Each named move below is a turn or a mirror, shown by a few rows before and after it. Which moves, in which order, take the first row of each later pair to the second? The first pair is answered.
H (before => after):
[.19 .05 .16 -.06 .05 .07 .17 .02 .04 -.05 .05 -.03 -.11 -.18 -.01 .00 .02 .05 -.08 -.09 -.11 .02 .07 .12 .04 -.01 -.02 .00 -.18 .04] => [-.10 -.02 .13 .05 .03 .00 .13 .03 .08 -.14 .05 -.02 -.05 -.01 .01 .08 -.06 -.17 .08 -.08 -.09 .00 -.08 -.14 .02 -.05 -.14 -.27 -.11 -.08]
[.23 .15 .03 .09 .06 .13 -.06 .36 -.06 .29 .05 .24 .23 .03 .01 -.18 -.10 .05 -.01 .07 -.18 -.08 -.07 .20 -.09 -.26 -.07 .02 .21 -.12] => [.15 .12 .04 .10 .06 .09 -.09 .34 -.07 .26 .08 .21 .28 .12 -.02 -.17 -.14 -.03 .02 .06 -.16 -.09 -.12 .12 -.06 -.25 -.14 -.07 .25 -.15]
[-.26 -.47 -.32 .45 .16 -.29 -.31 -.21 .30 -.04 -.05 -.11 -.11 .22 .18 .27 .07 -.37 .33 .18 .07 -.04 -.20 -.50 -.10 .05 .06 -.17 .06 -.03] => [.50 -.22 -.14 .10 .19 -.07 -.14 -.28 .20 .10 -.03 -.12 -.34 -.24 .15 .16 .31 .26 -.06 .08 -.04 -.08 .23 .19 -.01 .19 .47 .64 -.27 .24]
[-.29 .12 .28 .03 -.05 .12 .33 .07 -.17 -.22 .21 -.23 -.21 -.14 -.22 -.07 -.06 .20 .10 -.03 .08 -.22 -.03 -.02 .07 -.35 .02 -.12 -.06 -.15] => [-.23 .12 .28 .01 -.08 .13 .33 .08 -.15 -.22 .23 -.21 -.24 -.16 -.25 -.05 -.03 .23 .08 -.06 .08 -.21 .02 .03 .04 -.34 .02 -.05 -.06 -.16]
S (before => after):
[.24 .03 -.11 .09 .08 .17 -.28 .01 -.06 .52 -.21 .34 -.12 .14 .02 -.01 .30 .05 .03 .19 .17 .04 .16 .33 -.19 .28 .17 .01 -.27 .01] => [-.02 -.02 -.07 .39 .04 .06 -.33 .18 -.11 .35 -.22 .28 .22 .31 -.02 .02 .03 -.27 .28 .13 .01 .04 .04 -.01 -.13 .08 -.07 -.42 -.15 -.28]
[-.04 .10 -.15 -.14 .10 .38 -.10 -.14 -.06 -.13 .10 .02 -.23 -.03 .24 -.06 .13 .49 -.18 -.13 .24 .03 .26 .10 -.22 .22 .00 .45 -.12 .13] => [-.05 .18 -.18 .02 .13 .41 -.39 -.03 -.16 .29 -.04 .26 -.04 .22 .19 -.04 .14 .28 -.07 -.01 .27 -.02 .24 .19 -.28 .19 -.12 .24 -.06 -.03]
[.20 .17 .21 -.03 -.04 .03 .14 -.07 -.27 .00 .20 .00 .30 .02 -.04 .09 .17 -.04 -.18 -.03 .19 -.05 .16 -.07 -.03 -.47 -.26 .07 -.12 .09] => [.20 .16 .18 .00 -.07 .02 .13 -.08 -.29 -.02 .21 .01 .34 .03 -.01 .12 .16 -.03 -.20 -.02 .18 -.03 .16 -.07 -.02 -.49 -.27 .06 -.11 .08]
[-.20 -.21 .02 .20 -.06 .06 -.14 .04 .12 .03 .02 .10 -.08 .15 .03 .07 .06 -.06 .12 -.02 .06 .07 -.09 -.18 .05 -.01 .00 -.16 -.08 .06] => [-.20 -.26 .02 .16 -.08 .04 -.04 .04 .13 -.09 .07 -.02 -.14 .04 .05 .07 .05 .00 .11 -.03 .06 .11 -.13 -.21 .09 .00 .01 -.14 -.10 .10]
J (before => after):
[-.13 .03 .06 .16 -.09 .00 -.11 .17 -.04 -.10 .02 .06 .08 .22 -.05 .06 -.10 -.15 .09 -.01 -.04 .05 -.12 -.04 .10 -.19 -.23 -.27 .09 -.15] => [-.15 -.10 .01 .22 -.07 -.08 -.08 .15 .01 -.18 .00 .03 .06 .22 -.06 .08 -.11 -.11 .15 -.04 -.08 .09 -.14 -.09 .10 -.16 -.18 -.23 -.02 -.11]
[-.17 -.19 -.21 .02 -.12 -.23 -.06 -.12 .07 .01 -.10 -.06 -.10 .06 .08 .11 .07 .10 -.11 .07 .17 -.04 -.23 -.23 -.04 .07 -.26 -.17 .19 .06] => [-.01 .14 -.02 -.08 -.14 -.11 .00 .00 -.04 .12 -.08 .03 .23 .10 .04 .01 -.05 .01 -.19 .10 .13 -.14 -.13 -.09 -.03 -.13 -.34 -.15 .32 -.10]
[-.10 .16 .06 -.10 -.03 .02 -.02 .07 -.06 .22 .08 .16 .25 .16 -.02 -.01 -.08 -.23 -.04 .05 .01 -.10 -.05 -.09 -.04 -.15 -.24 -.22 .22 -.07] => [.08 .04 .06 .24 .01 -.04 -.06 .24 -.09 -.03 .08 .03 .33 -.04 -.04 .07 -.14 -.06 .20 -.09 -.20 -.02 .06 -.07 .11 -.12 -.11 -.15 -.09 -.15]
[.06 -.05 -.05 .13 .11 .05 -.04 .01 -.11 .11 -.14 .25 .08 .04 -.03 -.06 -.16 -.05 -.05 -.05 .02 -.01 -.14 .09 .10 -.10 -.06 -.10 -.15 -.11] => [.00 -.14 -.12 .25 .14 .03 -.07 -.01 -.09 .03 -.17 .21 .00 .02 -.01 -.04 -.12 .03 .01 -.05 .02 .02 -.14 .04 .12 -.05 -.04 -.09 -.24 -.09]
T (before => after):
[.13 -.32 -.06 -.02 -.05 -.11 .12 -.15 .04 .04 -.01 -.09 -.17 -.01 -.07 -.07 -.19 -.04 .02 .23 .17 .17 -.09 .07 .14 -.16 -.10 .09 .11 .12] => [.15 -.29 -.08 -.03 -.07 -.10 .12 -.14 .08 .07 .01 -.06 -.20 -.04 -.06 -.08 -.19 -.03 .02 .23 .17 .21 -.08 .10 .13 -.14 -.10 .09 .09 .12]
[-.32 .00 -.04 .00 .06 .05 -.13 -.07 .02 .41 -.06 -.05 .11 .23 .10 -.17 -.06 -.17 .12 .12 .11 .11 -.15 .08 -.18 -.13 -.30 -.06 -.05 -.21] => [-.24 .02 -.08 -.03 .08 .05 -.15 -.08 .04 .48 -.09 .00 .05 .19 .09 -.16 .01 -.11 .07 .17 .11 .11 -.08 .16 -.21 -.08 -.25 .03 -.10 -.17]
[-.07 .25 -.02 .08 -.10 -.11 .27 .20 .19 -.04 -.14 .30 .12 .25 .17 .18 .12 .02 .18 .21 .09 .23 -.07 .11 .04 .03 -.22 -.23 -.08 -.06] => [-.02 .24 -.03 .07 -.10 -.09 .23 .19 .16 .03 -.18 .33 .09 .20 .15 .19 .18 .07 .17 .23 .11 .24 -.06 .15 .03 .08 -.19 -.20 -.09 .00]
L (before => after):
[-.24 -.17 .00 .54 .11 -.17 -.48 .28 .03 .16 -.43 -.02 .10 .10 .04 .22 -.16 -.23 .50 .21 -.25 .23 -.19 -.20 .13 .00 -.08 -.47 -.11 -.31] => [.00 .35 .12 -.15 .05 .10 -.42 .12 -.08 .79 -.44 .35 .15 .19 .08 .02 -.01 -.24 -.06 .47 .03 .03 -.09 .24 -.06 -.05 -.15 -.20 .29 -.20]
[.10 .28 .20 -.41 .15 .13 .21 .19 .23 -.27 .12 .31 -.09 -.10 -.10 .03 .10 .23 -.36 -.10 -.19 .00 .10 .08 .13 .02 .33 .41 .04 .18] => [-.11 -.06 .07 -.17 .16 .02 .18 .18 .32 -.59 .12 .12 -.26 -.17 -.08 .11 .10 .22 -.17 -.21 -.20 .14 -.02 -.22 .18 .09 .34 .29 -.10 .24]
[.34 .23 .24 -.21 -.06 .11 .02 .00 -.23 -.06 -.20 .10 .61 -.06 -.04 -.26 -.06 .08 .00 .03 -.08 -.09 .11 .12 .07 -.21 .36 .25 .03 -.34] => [-.18 -.19 -.05 -.47 -.13 -.02 .18 -.44 .01 -.18 -.21 -.03 -.15 .05 .07 -.17 .19 .19 -.19 .16 .33 -.02 -.21 -.18 -.11 .06 .30 .27 .15 .13]
[.12 -.09 .01 -.05 .11 .13 -.03 .15 .19 -.25 .08 -.11 .09 .03 .05 .04 .11 .09 -.04 -.03 .23 .03 .20 .09 .13 -.02 -.06 .08 .14 -.03] => [.10 -.09 .01 -.09 .13 .15 -.01 .12 .24 -.21 .06 -.13 .04 .03 .10 .03 .12 .08 -.05 .02 .23 .02 .19 .11 .11 .01 -.09 .09 .17 .02]
Pairs:
Each pair is 2 to 3 moves apart.
[.04 -.02 .10 -.37 -.10 .05 .13 -.25 .17 -.20 .03 -.09 -.20 -.14 .13 -.19 .11 .06 -.44 .05 .02 -.02 .05 .03 .02 .01 .03 .37 .18 .32] => [-.08 .17 .25 -.21 -.08 .02 .10 -.02 .06 -.20 .04 -.09 .34 .04 .08 -.24 -.21 -.34 -.29 .06 -.14 -.08 -.01 -.16 .12 -.25 -.16 .01 .40 -.06] : H then J
[-.32 -.04 -.12 -.13 -.08 .01 -.09 -.18 -.03 .21 -.06 .20 -.04 .16 .05 -.01 .02 -.21 -.10 .18 .19 -.09 -.09 -.01 -.07 .04 -.14 -.19 .31 .02] => [.16 .21 .07 -.13 -.01 .16 -.13 .02 -.18 .33 -.04 .27 .23 .03 .00 -.11 -.02 -.04 -.13 .11 .00 -.15 .18 .35 -.02 -.05 .01 .04 .15 -.13] : L then L then H
[.15 -.01 -.07 .13 .00 .15 -.08 .02 -.11 -.09 -.14 -.13 .13 -.08 -.14 -.10 -.12 -.04 .21 .00 -.31 .06 .15 -.02 .21 -.06 .09 -.10 -.21 -.03] => [-.19 .02 -.10 -.14 -.08 .14 .06 -.22 -.08 -.07 -.09 -.09 -.04 .11 -.08 -.15 -.11 -.25 .03 .15 -.08 -.01 -.05 -.21 .05 -.10 -.14 -.23 .11 .06] : L then H then S
[.26 -.05 -.24 .10 .18 .01 -.14 .01 -.13 .27 .03 -.02 -.21 .08 .01 -.05 -.02 .17 -.11 .03 -.02 .05 .09 .29 -.14 -.13 .06 .07 -.21 .13] => [.25 .20 -.11 -.02 .16 .08 -.08 .03 -.23 .37 .06 .06 .02 .12 -.03 -.16 -.13 .03 -.18 .05 -.04 -.03 .06 .32 -.16 -.23 -.04 .01 .02 .04] : L then J then J
[.28 -.10 .14 -.08 -.02 .02 .03 -.21 -.12 .05 -.04 -.10 -.07 .00 -.06 .08 .10 .06 .04 .19 .12 .02 .10 .34 -.13 .02 .12 .23 -.07 -.12] => [-.04 -.21 .02 -.17 -.04 .00 .07 -.33 -.05 .05 -.01 -.08 -.16 .14 -.02 .09 .09 -.12 .00 .27 .25 .00 -.09 .09 -.23 .04 -.03 .03 .13 -.10] : L then J then H
[-.21 -.15 -.03 -.05 -.18 .03 .09 -.08 .00 -.05 .10 -.11 -.05 -.11 .08 -.07 -.03 -.04 -.09 -.05 .01 -.09 -.11 -.15 .01 -.06 -.16 -.01 .27 .06] => [-.18 -.19 -.08 -.02 -.14 .00 .09 -.13 .02 -.09 .09 -.19 -.16 -.22 .12 -.03 .01 .07 -.08 -.09 -.05 -.03 -.07 -.12 .01 .03 -.05 .10 .15 .12] : H then L then J
[-.43 -.05 .16 -.09 .09 -.28 -.08 -.17 -.22 -.18 .05 -.31 .06 .13 -.04 -.15 -.02 -.35 .21 .24 .13 .04 -.09 -.51 -.05 -.02 -.02 -.27 .02 -.40] => [.25 .00 .27 .02 .19 -.20 -.13 -.02 -.26 -.22 .01 -.36 .02 -.25 -.07 -.19 .06 .18 .22 .07 -.09 .10 .32 .00 .12 .05 .38 .24 -.49 -.34] : L then H then J
[.17 -.40 -.06 -.01 .13 -.10 -.18 .08 -.01 .09 -.14 -.02 -.17 .31 -.02 .22 .06 -.04 .15 .01 .14 -.22 .08 -.21 -.28 .15 .00 -.20 -.34 -.19] => [.11 -.24 .05 -.03 .08 -.05 -.10 .15 -.05 .06 -.06 .01 .10 .34 -.08 .17 -.12 -.23 .10 .02 .07 -.30 .07 -.28 -.21 -.01 -.14 -.36 -.15 -.34] : S then J then L
[-.06 -.03 .24 -.21 .15 -.17 .10 .13 .12 -.09 .18 -.12 -.25 -.26 .21 -.06 -.06 .12 -.19 -.31 .09 -.22 .01 .28 .23 .20 .32 .05 -.29 .09] => [-.44 .02 .15 -.36 .11 -.18 .09 .04 .14 .09 .18 .00 -.20 -.02 .22 -.09 -.06 -.20 -.27 -.14 .26 -.32 -.18 .09 .06 .14 .06 -.19 .11 .10] : H then L then L
[.08 -.20 -.15 .08 .00 -.30 -.17 .07 .14 .21 -.05 -.14 -.23 .00 .10 .39 -.07 .16 .26 -.03 .06 .00 .06 -.06 -.02 .12 -.04 -.12 .06 -.03] => [.07 .08 .06 -.05 -.02 -.25 -.01 .16 .04 .12 .08 -.18 .15 .01 .07 .31 -.31 .02 .17 -.03 -.10 -.14 .07 -.06 .08 -.14 -.21 -.22 .29 -.20] : J then J then S
[-.02 -.14 -.17 -.26 -.16 .09 -.07 -.24 -.09 -.03 .02 -.17 -.08 -.08 .05 .07 .06 .31 -.04 .01 -.08 .02 .23 .12 .09 .13 .18 -.04 -.09 .08] => [-.23 .01 -.12 -.31 -.19 .09 -.08 -.18 -.11 .03 .05 -.11 .16 .10 .02 .04 -.11 .03 -.07 .11 -.04 -.07 .10 -.06 .07 .00 -.04 -.28 .20 -.10] : H then J
[.37 .14 .11 -.08 .07 .02 .16 .04 .00 .03 -.02 -.07 -.01 -.24 .05 -.01 -.01 .19 -.08 -.07 -.01 -.01 .15 .20 .05 .07 .19 .28 -.16 .09] => [-.18 -.22 -.16 .07 .02 -.11 -.01 -.13 .15 .09 -.13 -.03 -.33 .04 .09 .12 .13 -.03 .09 .05 .24 .03 -.11 -.13 -.11 .20 .00 -.07 -.07 .18] : S then L then H
[-.22 -.13 -.09 .38 .06 -.10 -.28 .13 -.05 .00 -.14 -.01 .33 .22 -.02 .00 -.17 -.35 .27 .00 -.06 -.01 -.07 -.22 .03 -.06 -.16 -.35 -.04 -.17] => [.26 -.23 -.07 .34 .10 -.10 -.16 .11 .02 -.23 -.07 -.16 .01 -.22 -.04 .04 -.01 .20 .17 -.17 -.15 .11 .19 .12 .14 .12 .19 .21 -.51 .07] : H then L then L
[-.40 .04 .00 .05 .15 -.06 -.13 -.05 .18 .08 -.19 -.02 -.08 .22 .16 .07 -.14 -.23 .10 .07 .11 -.10 -.09 -.32 -.08 .02 -.38 -.29 .16 .05] => [-.22 .20 .26 -.01 .13 .00 .15 .04 .16 -.32 .04 -.27 .14 -.03 .13 .02 -.33 -.07 .00 -.16 -.14 -.05 -.01 -.34 .08 -.18 -.33 -.10 .16 .01] : J then S
[-.37 -.20 -.08 .40 -.01 -.19 .01 .20 .05 -.22 .06 -.12 .26 .13 .02 .13 -.32 -.18 .23 .00 -.16 .13 -.08 -.35 .08 -.01 -.10 -.35 .00 -.29] => [-.50 -.11 -.07 -.21 -.11 -.19 .35 -.24 .17 -.28 .19 -.22 -.22 .02 .13 .03 -.17 -.04 -.24 .12 .13 .10 -.21 -.34 -.03 .05 -.12 -.04 .27 .13] : S then J
[.48 .18 .11 -.09 .01 .22 -.30 .04 -.16 .17 .11 .09 .28 .06 .00 .09 -.04 .08 -.24 .06 -.09 .08 .08 .43 .00 -.10 -.01 .29 -.10 -.12] => [.33 -.05 -.12 .17 .06 .18 -.57 .03 -.10 .35 -.03 .26 .13 .24 -.03 .19 .10 .03 -.06 .14 -.01 .15 .00 .37 -.08 .05 -.03 .12 -.22 -.12] : J then L then S
[-.02 .14 .07 .03 -.02 -.02 .11 .08 .00 -.09 .00 -.07 .30 .14 .02 -.06 -.18 -.16 .01 -.03 -.08 -.16 -.03 -.16 .09 -.24 -.16 -.12 .12 -.06] => [.22 .10 .08 -.11 .01 .03 .17 .00 .06 -.11 .02 -.16 .01 -.12 .08 -.07 .00 .24 -.13 -.07 -.03 -.16 .12 .07 .09 -.08 .06 .27 -.09 .19] : L then L then H
[.04 .09 -.06 -.25 .07 -.03 .11 -.23 .05 .07 -.08 .08 -.23 .07 .00 .09 .38 .22 -.31 -.03 .27 -.02 -.02 .34 -.18 .23 -.04 .13 -.08 .23] => [-.15 .11 -.02 .22 .07 -.07 -.06 .13 -.05 .08 -.08 .11 .43 .33 -.07 .12 .07 -.22 .12 -.04 .04 -.05 -.10 .03 -.09 -.05 -.31 -.43 .07 -.24] : L then L then H
[-.45 -.02 -.04 -.12 -.03 -.02 -.02 -.37 -.18 .01 .16 .08 -.31 .16 .31 .08 -.08 .04 -.43 -.39 .11 -.06 -.22 -.12 .02 .07 -.08 .09 -.02 -.04] => [-.10 .24 .16 .11 .04 .06 -.17 -.02 -.35 .19 .11 .19 .20 .15 .20 .01 -.21 -.07 -.32 -.44 -.15 -.11 .03 .16 .16 -.14 -.02 .01 -.15 -.38] : L then J then L
[-.06 -.02 -.05 -.10 .38 .18 -.23 -.31 .03 .46 .05 .26 .13 .18 -.04 -.17 .05 -.02 -.20 .05 .10 -.15 .12 .34 -.01 .01 .10 .19 -.01 .07] => [-.10 -.32 -.10 .43 .41 .04 -.34 -.13 .06 .09 .06 .09 .26 .13 -.09 -.05 -.08 .00 .23 -.16 -.13 -.02 .08 .12 .17 -.01 .15 -.02 -.30 -.09] : H then J then J
[.13 .24 .03 .10 .19 .13 -.31 .19 -.03 .41 -.09 .27 .21 .15 .00 -.08 .16 -.07 .14 .09 -.04 -.15 .15 .44 -.10 .04 .03 .03 -.17 -.13] => [-.25 -.11 -.16 .41 .15 -.03 -.35 .16 .05 .09 -.10 .12 .08 .24 .03 .04 .11 -.24 .36 .03 -.04 -.03 -.06 .04 -.05 .06 -.09 -.31 -.15 -.17] : H then L then L
[.02 .07 -.03 .27 -.02 .08 -.10 -.07 -.01 .26 -.14 .22 .13 .21 .02 -.03 -.05 -.28 .07 .10 -.07 .06 -.11 -.02 .17 -.02 -.36 -.12 -.02 -.19] => [-.10 -.05 -.12 .33 -.01 .03 -.08 -.13 .06 .15 -.15 .15 .00 .20 .06 .02 -.02 -.27 .13 .07 -.04 .12 -.17 -.16 .21 .04 -.36 -.15 .00 -.16] : L then L
